128 stands for zero in the data rows.
Every row has a hidden score from 0 to 40. What is each row's score? 20 is about the middle. The score is a weighted sum of the row's numbers plus the product of two more (or one squared), each taken from its middle value.
[195  90 200 159 122 150 164 133 171 219 161 161 215 117 130 131 103  97 111  68  87  80] ~ 11
[ 35  61 137 106 112  76 196  60 129  69 150  76 205 185  68 163 135  44 111 207 118 111] ~ 6
[ 57 178 147  63  70 129 143 102 171 133 193 118 123 166 130 131 188  97 111 111 160  91] ~ 36
[163  80 179 170 153 129  90  70 150 144 107  44 184 205 183 184  81 215  91  79 139  49] ~ 12
[110  41  52  85  91  65 175  91  97  59 107 150 133  78 141 174 209  55  71 175 181 174] ~ 18
[121 198 158 159  81 129 143  81 129 101  86 118  82  78 141 131 124 140  81 164 139 101] ~ 22
[153 159 147 106 133 172 122 102 139 144 139 150 164 166 151  99 135  97 171 122 129 111] ~ 26
[ 67 149 147  85  81 161 186 123 171 123 150 150 184 166  99 131 113 108 121 175 160 132] ~ 12
[142 149 221 223  50  33  37  39  33 187 225  33  42 214  47  35  39  33 111  79  35 184] ~ 21
[142 149 116 106 112 129 132  81 118 165 171 150  82 137 109  99 145 129 111  79 139 122] ~ 22
[185 119 147  95  91 172 132 133 139 133 118 108  93 146 141  88 156 129 121 175 129 122] ~ 26
[131 129 126  85  91  97 100 102 118 187  86 150  93  78 141 142 135 119 141 111 170 153] ~ 22
[ 78  51 137 106 164  87 111 195 107 187 107  97 174 195 214  46 167 161 141 196  98 163] ~ 22
[153 129 116 149 205  97 111 143 139 123 171  86 133  98  99  99 113 161  91  79 170  91] ~ 26
[ 78 119 137 117 112 161 143 143 118 133 129  86 144 127 109 110 124  97 141 132 129 111] ~ 26
[ 78 159  94 149 143 140 132 123 107 165 150  97 133 107 151 120 103 119 111 100 139 132] ~ 28
[121 119 147  85 102 204 111 154 150 112 118 150 133 127 172  99 188 129 141  90 139 143] ~ 22
[121  90 147 170 184 193 218 185 129 187 129 182 215  69 214 152 103 108 111 218 160  60] ~ 18
[163 178  94  95 102  97 122 154 150 123 107 140 103  98 141 120 135 151 111 143 150 153] ~ 29
[185  51 221 223  50  33  37  39  33 187 225  33  42 185 151  35  39  33  61  47  35 132] ~ 10
[131 119  94  95 102 150 111 154 107  80  86 150 133 137 172 152 156 119 161 164 150  91] ~ 28
[ 99  61 168 202 205 204 196 216  97 187 193 193 215  49 193  88 135 108 101 218  98  80] ~ 16
[ 35  80 137  63  60  76 196  70 150 155 161  76 184 205  47 152 103  97 131 164 181  91] ~ 14
[110  80 221  85 122 119  47 133 171 155 203 129  93 146  57 184 145 204 201  47  46  49] ~ 10
[131 168 189  95  91  97  90 175 118  80 107 150 154 156 109 163 156 119 121 143  87 122] ~ 18
[163 149 137  95 133 161 132 143 139 101 107  97 103  98 151 131  71 140 181 100 139 132] ~ 23
[ 99 159 105 117 122 172 143 102 118 155 139 118 154 117 141 110 135 129 141 132 139 153] ~ 22
[ 89  90 158 138 143 129 143 216 139 155  97  76 164 166 172  35 199 161 171 218 129 153] ~ 17
[174 149  94 170 153 108 143 102 139 144 139 140 184 127 162 152 145 129 141 132  98 132] ~ 13
[121 208  73 202 216 119 186  60  43 133 182  33 184 195 130  99 209 183 171  68  46  91] ~ 31
[131 159 147 106 112 129 122 133 129  59 118 129 174 107  99 163 103  87 151 154 150 184] ~ 14
[131 129 116 106 143 182 111 154 139 112 139 161 123  98 109  99 113 129 131 132 108 153] ~ 25
[ 89 159 105  85 133 140 122 164 150 112 139 193 123 107 130 152 103 172 171 111 160 101] ~ 22
[142 159 147 106 143  97 122 133 118 112 107 161 113 117 172 142  92 119 151 143 139 132] ~ 17
[121 149  94 138 122 150 164 164  97 101 107 118 113 175  89 142 113 119 151 122 118 132] ~ 22
[ 67 139 158  95 164 140 143 123 129  80 107 140 123 117 130 110 113 140 131 143 139 122] ~ 13
[174 129 158  95 143 161 111 123 129 112 107 150 174 185  78 174  81 108 141  79 118 122] ~ 14
[ 46 139 189 170 195 204  79  39 129  37 107  86  42  69 162 206 199 193  42  58  67 122] ~ 9
[110 129 105 127 184 161 143 123 139 133 193 161 103  98 130 110 103 183 191 196 129 153] ~ 17
[131 159 116 149 122 161 175 154 107 133 139 150 113  98 141 131  92  97 171 154 129 174] ~ 17
[ 57 178 116 159 174 193 143  60  54 101 171 161 164 146 172 120 167 172  81 154 139 205] ~ 12
[131 129 137 127 102 119 100 112 107 123 118 140 123 137 130 142 135 108 141 164 129 122] ~ 23
[131 119 116 117 133 140 143 112 150  69 161 129  82 127 141 110  60 140 151 143 139  80] ~ 12
[195  80 221 191 143  76  37 102  65 101 203  86  52 195  36  67  39  33  61  36  46 101] ~ 16
[185  70 179  95  70 140  69  70 150 208  86 108 154 214 193 195  81  87  71 154 118  49] ~ 16
[131 110 137 138 122 140 154  91 118 133 171 118  72  98 109 152 156 161 151 132 118 111] ~ 16
[142 110 158  85  81  97 143 133 182 123  75 150 113  88 151 120 156 183  91  58 170 101] ~ 23
[ 99 149 116 127 133 150 143 102 139 101  97 108  82 127 162 152 113 161 161 132 139 122] ~ 18
[153 188 137 127 174 129 154 102 107  91 118 108 144 117 162 131 156 140 121  79 108 111] ~ 16
[153  51  42  42  81  55 154  91 214  37  54 172 205 166  89 120 135  33 101 196 170  80] ~ 10
[131 110  94 138  70  33  47  50  86  59 193 193 164 146  89  99  92 193  71 154 191 184] ~ 29
[131 139 158 159  91 204 122 123 150  80  86 129 133  69 162  99 124 129  71 164 150 122] ~ 21
[142 159 126 170 153 140 175 154 139 144  97 118 144 137 109 152 124 151 141 122  87 184] ~ 12
[ 67 129 147 170 153 108 111 123 182 101 107 161 123  69 162 184 156 193 161  90  56  49] ~ 9
[153  70 147 127  81  76  69  39 171 144  97  86 154 175 141 216  60 183  61 100 108  60] ~ 6
[ 99 178 158 117 133 161 122 195 139 187 171 161 144  98  78 110 135 161 191 111  87 184] ~ 14
[153 198 116 127 102 161 143 133 171  91 118 150 113 107 120 110 113 129 111 111 160 153] ~ 20
[110 168 158 127  81 119 143 143 118 112 107 118 133 107  78 152 113 140 171 132 118 122] ~ 19
[110 178  94 149 164 150 143 112 118 101 107 129  52 107 141 142 156 140 121 132 108 163] ~ 18
[131 119  94  95 153 140 100 112  97 155 107 118 123 137 141 131 113 140 111 132 139 163] ~ 26
[ 99 178 137 138 153 172 154 102 171 112 118 172 154 137  99  88 113 183 151 143 129 132] ~ 11
[142 168 137  85 133 129 111 133 129 144 139 129 123 146  99 142 124 119 171 186 181 143] ~ 24
[153 129 168 127  91 161 122 112 139 155  97 150 205 107 120 120 113 119 101 122 118  60] ~ 22
[142 188 105 117  81  87 143 133 150  80 107 214 113  98 109 142 135 129 161 196 150 143] ~ 18
[142 159 126  95 102 193 100 143 129 144 139 150 113 107 130 131 135 119 111 122 191 101] ~ 36
[163  70 210  95  70  87  79  81 171 165  65 108 164 205 172 216 124 140  51 186 139  70] ~ 15
[163 168 147 106 133 129 111 123 150 133  86 150  93 117 204 163 103 161 121  90 139  91] ~ 20
[131 110 126 117 102 150  90 112 139 187 129 118 154  98  99 120 124 119 131 111 150 111] ~ 29
[110 159  84 106 164 150 132 123 139 144 107 129 103 146 172 120 145 108 131 100 139 122] ~ 28
[ 78 119  73  85 133 129 143 185  86 133 129  97 133 146 172 110 145 151 131 164 150 143] ~ 30
[ 99  80 200 138 216  76  79 216  86 208 139  65  62 166  47  46 156  44  81  68  46 215] ~ 9
[217  70 179 149 184  33  79  60 161 155 139  33 195 195 183 206  71 215  61  47 170  49] ~ 9
[131 139 116  85 184  76 175 185 150 165 161 129  93 166  68  67 177 108 111 164  87 163] ~ 16
[185 129 158 138  81  65  58  91 129 123 161 129 195 127  89 131  71 204 121 111 181 132] ~ 25
[153 159 137  95 112 150 143 154 118 144 161 161 123 117 120 131  81 172 171 154 139 111] ~ 25
[185  61  94 170  60  33  58  39  97 133 182 204 123 156  89 152 124 215 111 111 212 184] ~ 35
[ 35  51 221 223 122  55  47 195  33 133 225  33  42 175  47  35  39  44  81  58  35 184] ~ 29
[ 89  61  84 159 216 108 175 143  54 133  65  54  82  59  78  88 209  44  61 100  98 132] ~ 18
[131  90 126 149 143 140 143 175 129 112 129 150 103  98 120  78  81 161 171 143 170 143] ~ 33
[110 168 189 138 153 108  37 175  97 133 193 129 103 175  68 152  81  97 161  68  46 153] ~ 19
[174  90 210 223  50  44  37  91  33 219 225  33  42 195 183  35  39  33 101  36  35 153] ~ 20
[153 168 105  74 164 108 132 185 129 101 118 161 144  98 120 110 167 129 171 175 139 132] ~ 22
[142 188 137 138 102 119 122 143  75  69 129 118 195  98 109 174  92 140  91 132 170  91] ~ 22
[153  70  63  95 122 108 154 175 182 133  97 182  72 214  99 120  92  55 101 175 118 122] ~ 23
[110 168 126 106 133 161 100 102 129 101 107 108 123 117 130 174 124 119 101 132 129 143] ~ 21
[ 78 159 116  95 143 161 100  91  97  91 139 108 123 195 172 184 145 161  91 122 150 174] ~ 17
[121 168 116  74 122 150 143 112 161 123 139 150 144 107 141 120 124 151 151 154 108  91] ~ 15
[ 67  61  63 138 174  76 164  70  43 144  97  86  82  98  89  78 188  44  51 132 118 122] ~ 24
[ 78  70  84 117 122 129 218 123 193 123 161 108 164 175  89  88 177 151 161 132 118  91] ~ 11
[153 159 126 127 164 119 164 133 129 165  86 140 164 107 162 142 113 108 171 132 139 143] ~ 16
[131 159 116 149 133 182 111 154 139 101 107 193  82 117 141  88  92 151 121 111 170 143] ~ 27
[163 110 137 159  81 182 132 164 107 155 118 161 113 146 109 120 135 172 141 111 139 101] ~ 30
[121  61  84  95  81  44 100 112 150  37  86 204 164  69  99 131 156 129 101 154 191 174] ~ 32
[ 99 168 126  95 102 119 111 175 107 176 150 129 123 127 172 174 103 108 181 100 139 153] ~ 24
[ 35 119 137  95 133  97 186 112 161  91 150 118 174 175  47 120 199 119 121 122 129  70] ~ 11
[153  61  94  63 102 150 132 102 150 133  97 108 113  98 151 206  81  87  71 154 108  91] ~ 13
[174  41  52 138 216 182 186  60 182  69 203 204 154  98 130  46 124 161 101 175 170  91] ~ 5
[121 139 116  85 133 140 111 154 150 144 118 140  93 107 162 174  92 129 171 164 160 122] ~ 25
[153 178 116 138 153 129  90 143 118 123 129 118  62 127 162 163  81 140 161 154  98 153] ~ 20
[121 129 105 117 164  76 132 154 171 133 161 150 174 107 162 163 103 119 161 100 181 111] ~ 18
[110 149 126 127 164 140 111 123 139 101  97 182 123 137 141 110 103 119 111 122 129 143] ~ 17
[121 159 179 106 143 108 143 143  75 112 171  86 113 185  36  88 188  65 121  79  98 174] ~ 13
[110 129 137 138 184 129 164 164 161 123 161 140  72  59 120 163 113 161 131  68 160 163] ~ 15
[142 149 137 106 143 161 143 143 193 133 107 161 133 107 109 142 124 108 141 143 129 132] ~ 17
[142 110 116 127  81 129 111 143 107 112  86 172  72 175 141 174 167  97 121 154 139  60] ~ 30
[121 159  94 138 195  76 111 102 118  91 139 108  52 107  99 131 135 119 131 122 118 174] ~ 17
[131 178 147 106  91 119 122  91 182 123  86 150 144  88 151 163 113 151 101 154 129 132] ~ 12
[ 46  41  63 149 195 172 218 206 171 144  44  97 184  69 162 110 167  65  71 218  98  80] ~ 24
[121 168  94 127 133 108 132 112 150 144 139 140 133 127 120 174 135 140 161 122 118 163] ~ 15
[110 110 116 138 122 129 100  91  97 155 118 118 113 146  99  78 103 108 161 122 150 132] ~ 26
[131 139 126 127  91 119 122 133 139 133 107 140  82  98 141 152 145 161 141 100 150 153] ~ 23
[142 100  52 117 153  97 175 102 161 123 118 172 103 146 109 120 145  65 171 154 108 163] ~ 12
[153 139 158 127  81 161  90 123 161 144 129 108 154 146 109 142  92 108 131 111  98 101] ~ 20
[ 89 178 147  95 143 108 175 133  97 133 107 129 123  78 141 131 145 151  91  79 139 143] ~ 13
[110 119  84 127 153 161 196 123 118 101 107 140 103 107 130  67 135 161 121 154 108 174] ~ 22
[174 149 116 117 164 108  90 143 129 123 107 118 103 127 162 174  92 119 121 175 139 132] ~ 22
[142 119 158 117 164 150 154  91 150 133 107 150 113 137  68  88 145  55  91 111 129 132] ~ 19
[131  90 221 223  39  44  37  50  43 133 214  33  52 214  36  46  39  55  42  36  35 194] ~ 11
[142 149  94 127 133 150  90 123  97 112 129 129 113 117 162 120 103 161 151 122 118 184] ~ 26
[163 159 147 138  70  55  79  81 150  80 118 129 164  78 162 131 124 108 181 207 129  80] ~ 20
[ 35  41 105  42  39  33 218  50 214  37  44 172 215 214  36 152 220  33  51 218 170  49] ~ 12
[131 139  94 127 133 129  79 123 139 155  97 129 113 127 162 120 135 129  91 100 139 194] ~ 26
[153 119 116 117  81 150 122 123 129 112 161 182 103 146 172  99 113 151 131 111 118 143] ~ 22
[ 78 149 158  95 143 161 122 154  75 155 139 129 144 127 214 195 156 183 141 122 160 143] ~ 14
[174 139 137 117 205 140 132 123  97  91 161  54 154  88 109  99  92 183 101  47 139  80] ~ 22
[ 89 129 105 138 112 129  90 175 129  59  86 182 154  98 141  88 124 119 121 154 191 101] ~ 31
[153 119  94 106  91 150  79 143 161 123 118 150 123 146  99  88 124 172 151 111 139 132] ~ 35
[ 78 149  84  95 102 150  90 154 118 155 161 140  82 127 109 131 156 151 191  58  98  80] ~ 26
[163 100  84 106 184 140 100 112 107 144  97 172 123  98 141 142 145 172 141 175 129 111] ~ 26
[ 78 159  94 127 164 129 111 164 118  91 118 193 144 107 151 152 124 151 111 154 129 163] ~ 19
[ 89 159 105 117 112 119 111  91 139 101 139 140 123 127 130 163 103 140 101 143 160 132] ~ 18
[131 119  94 117 133 129 111 133 161  59 182 172 144 137 130 131  92 140 101 154 181 163] ~ 17
[153 178 137 138 153 150 164  91 107 133 118  76  72 117 120 131 124 140 121 100 170 153] ~ 21
[ 89 149 116 117  81 140 143 143 118 112 118 108 144  78 183 131  92 108 141 122 150 184] ~ 20
[142 159 116 191 164 150 154 123  97 112 129 150  82 127 130 142 113 161 141 143 129 153] ~ 16
[153 178 126 127 122 108 143 102 139 176 118 140 133 127 151  99 103 129 161 132 118 143] ~ 16
[ 67 129 147  95 122 108 100 102 214 133  97 129 103  69 172 152 124 193  81 132 181 132] ~ 18
[206 159 147 106 112 140 111 123 139 165  97 150  93 156 130 195 103 140 121 122 170 111] ~ 24
[163 159 105 106 122 182 186 154 139 101  97 129  82 137 120 174 124 140 131 111 191 111] ~ 25
[110  90  73 127 143 129 122 133 107 101 139 140  93 175  89 142 113 129 131 175 129 132] ~ 25
[206  51 210 117  60  87  58  70 118 176 182 150 205 214 172 216  71 161  51 111 212 111] ~ 14
[110 119 116 106 122 172 164 102 139 176  86 129 103 185 141 152 145 151 181 111 129 101] ~ 17
[217 139  42 223  39 204 164 206  43 208 225  76 215  49 141 120 209 172 201 154  56 215] ~ 33
[163  41  42  42  60  33 100  50 214  37  86 193 174  69 193  78 209  55 161 164 212 205] ~ 18
[110 139 126 149 174 129 132 102 150 112  86 129  62 195 130 120 156 151 121 100 108 163] ~ 12
[153 110  73 202 153 108 175 154  75 155 150 108 184 146  47  35 113 140  81 175  46 111] ~ 16
[110 168 147 149 143 108 122 143 150 112 118 150 133 117  99  99 103  87 101 143 170  91] ~ 32
[ 99 139 126 127 112 119 143 133 107 112 107 129 113  98 141 110 167 172 171 143 139 143] ~ 17
[121 149 126 127 143 119 164 143 129 155 129  97 103 117 130 142 113 108 141 122 150  91] ~ 25
[174 159 126 106 102  87  47  70 171  80 150 204 184 107 141 131  60 129 191 143 160 153] ~ 9
[153  41 221 170 102 140  37 123  86 123 171  44  82 195  68 152  39  44  51  58  56  91] ~ 17
[131  61 126 138 184 193 186 102 161 187  86 108 195  59 193 184 145 108  81 218  87  39] ~ 15
[ 99 168 179 106 195 150 132 206 150 155 171 193  82  98 151 152 167 151 201 111  67  70] ~ 5
[131 119 158 159 133  87 111 133 161 123 139 182 103  98 130  57 103 204 101 186 108 101] ~ 24
[153 119 105 127 112 140 132 154 171 123 107 140 123 175 109  88 103 108 131 143 139 122] ~ 22
[121 149 105  85 102  44 143  60 129  59 129 182 205  69 172  57 188 129 131 154 201 174] ~ 11
[110 149  94  95 112 140 111 123 129 133 118  97  82 107 141 142 124  87 171 143 150 101] ~ 34
[131 159 126  95  91  97 143 112 161 144 139 129 133 117 183 131 124 161 111 100 160 143] ~ 17
[ 89 168  94  95 112 129 164 154 107 144 107 118  93 137 151 120 103 119 171  90 170 143] ~ 25
[153 168  73 127 122 161 132 154 182 176 139 150 154 127 130 120 113 129 141 111 129 143] ~ 23
[217  61 200 106  39 161  69 123 139 133  44 129 133 195 172 216  49 151  81 164 129  49] ~ 18
[153 178  84 106  91 140 154 154 161 165 129 118 103 146 141 110 145 129 181 154  98 143] ~ 23
[131 119 116 127 102 119 154 143 107  91 129 129 103 117 109 142 113 172 131 175 150 132] ~ 29
[ 78  41 168  53  70  87  69  81 182  59  86 150 164  49 214 174 209 161  81 100 201 122] ~ 12
[ 67 119 105  85  70  65 186 123 171 133 118 129 103 205  57 152 124  87 101 164 160 132] ~ 16
[153 159  84  95  91 129 122 133 129 101  97 172 103 137 130 131 145 161 141 143 129 101] ~ 27
[174 168 116 117 112 182 122 123 139 101  86 108 174 166 162 163  81 151 131 100 129 101] ~ 11
[131 139  63 138 164 129 164 112  97 112 139  76 113 156 120 152 167 172 151 175  46  80] ~ 16
[131 168 126 127 153 129 132 123 129 101 107 129 113 107 109  99 113 183 181 143 191 111] ~ 22
[110 168 116 106 133 172 100 164 118  91 129 118 154 107 109 142 145 151 161 111 160 153] ~ 25
[131 119  84 138 133 140 164 154  97  80 139 140 113  88 109  88 103 140 171 175 160 143] ~ 28
[142 149 105 117 153 129 122 143 139 101 129  97 113 156 141 152 156 108 151 132 139  91] ~ 28
[153 159  63  95 153  97 100 133 107  48  97 172 164 117 141  88 124 161 161 143 150 153] ~ 27
[163 159 116 180 174  97 111 112 107 123 118 140 133 107 130  99 177 172 131 143 139 111] ~ 21
[142  61 137 223 133 129  47 175 118 176 214  33  72 137 172 174  71  76  61 132  46  60] ~ 21
[163 149 158 106 112 108 132 102 150 101  86 150 113 107  99 131 113 140 161 154 160 101] ~ 18
[ 99 168  94 127 153 140 122 154 161 133 139 129 133  88 172 184 124 129 101 186 118 122] ~ 20
[217  51 179 223 133 108  47  39  97 197 225  76 144 185  57  46 124 108  71  36  35 205] ~ 12
[185 129 137 106 122 172  90 133 171 123 129 150 113 175 172 163 124 161 121 186 118 111] ~ 17
[110 178  73 127  91 204 154  60 150 176 107 118 103 205  99  99 177 119 191 143  98 122] ~ 35
[ 78  61 105 180 195  87 196 143  65 101  75  86 164  49  68  57 177  33  51 143 108 132] ~ 20
[131 139 126  95 195  97 132 133  97 165 129 108  93 175 130  88 167 193 121  68 150  70] ~ 16
[142 168  94 127 133 172 111 133 118 144 107 150 113  88 151 163 103 151 111 100 139 132] ~ 26
[142 159 105 159 143 140 143 123  97 123 150 108 103 107 109 131 103 151 171 143 181 132] ~ 24
[153 188  52 149 133 150 164 143 107 133 107 140 133 137 130 120 103 151 131 154 170 143] ~ 24
[ 99 149 137  85 153 150 164 175 182 112 129 150  82  88 120 142 124 119 111 154 160 163] ~ 19
[163 139 179 138 174  65 111 175 150 133 129  44 123 107 151 174 145 151 121  79 129 101] ~ 19
[195  80 147  95 184  97 143  39 150  91  75 182 195  59 172  57 113 161 201 111 191  91] ~ 9
[131 129 179 127 164 172  79  91 150  80 129 108 123 185  47 152  92 161 101 122  98 153] ~ 12
[142 129 147 106 184 119 111 143  86 144  75 108 113 137 141  88 177 119 131 143 118 132] ~ 19
[131 100  73 149 112  44  79  50 129  69  97 182 195  78 162 174 156  87 131 196 170 174] ~ 15
[ 99 119  63 191 195 150 132 133 107  91 139 108  62 117  89 174 167 151 101 122  87 174] ~ 20
[ 67  90  63  95 112 108 175 112 161 133 129  97 103 175  47  78 199  97  71 122 170 101] ~ 26
[ 35  90 200  53 122  55 196 102 139 112 161  65 154 195 130 195 156 119  61 111 170  91] ~ 4
[174  51 189 223 143  65 164 175  65 208 225 204 215 146 109 152  49 129 121  36 201 205] ~ 12
[153 139 126  63 143 150 111 112 129 133  97 161 133  98 162 163  92 151 141 143 139 153] ~ 22
[206  61  94 127 133 119 164 164 193 197  97 161 123 205  78  88 156  65  61 122  67 101] ~ 20
[121 188 137 170 133  76  90 143  86 112 161 129  93  88 172 131  71 108 201 132 139 132] ~ 25
[131 159 116 117 112 161 111 143 118 133  86 172 103 107  99  88 156 151 151 154 118 101] ~ 27
[163 139 168 117 174 119 164 112  75 123 171  86 103 146 120 110 113 129 191  90 108  70] ~ 16
[ 67  80 137  85  91 150 186  91 193 176  97 172 113 205 120 142 199 108 151 100 129 122] ~ 3
[163 188 105 127 102  97  69 154 150 101 139 140 154  88 109 131 124 161 171 164 139 143] ~ 27
[185  70 105 106 174 140 154  50 193 133 118 140 144 156  89  57 124 183  81 111 170  91] ~ 16
[121 129  94 138 133  97 143 143 107 144 107 108 113  69 162  99  92  65 151 111 150 132] ~ 28
[ 57  61 126 202 122  97 143 123  43 123  97  44 103  98  36  57 188  33  51  90  98 153] ~ 26
[ 46  41 147 212 164  87  37 195  33 133 182  44 195 195  36  46  49  33  42 132  46  80] ~ 31
[110 110 189 138 112 119  79 175 107 155 171 129  82  78 151 152  81 151 211  58  87  39] ~ 24
[121  80  84  53  91  44 143 175 193  37  54 193 205  59 130 110 199  44 111 207 191 184] ~ 20
[121 119  84 106 133 140 111 164 129 144  97 140 154 137 151 163 135 140 171 132 160 111] ~ 26
[131 168 137 138 122  87 143 143 139  91 129 172 123 117 130 131  92 140 191 122 129 122] ~ 14
[121 119 210 138 133 140  90  60 161  69 161  97 103  69 172 120 124 172  51 154 160 101] ~ 13
[ 89 178 221 149 122 182  37 195 129 112 182 129  42 205  57 142  39  76 181  79  56  91] ~ 28
[153 119  73 170 205  97 218 143 171 133 139 161  72 146  36  35 113 204 141 186 118 174] ~ 31
[131 159  94 138 133 140 143 133 161 112 139 140 123 107 162 110 145 140 141  79 118 153] ~ 18
[142 168 137 106  81 108 154 102  97  91  75 140 113 117 141 163 103 172 121 132 108 143] ~ 19
[ 89 168  94 149  81 150 100 102 118  80 107 108 154 127 151 152  71  97 121 100 139 153] ~ 17
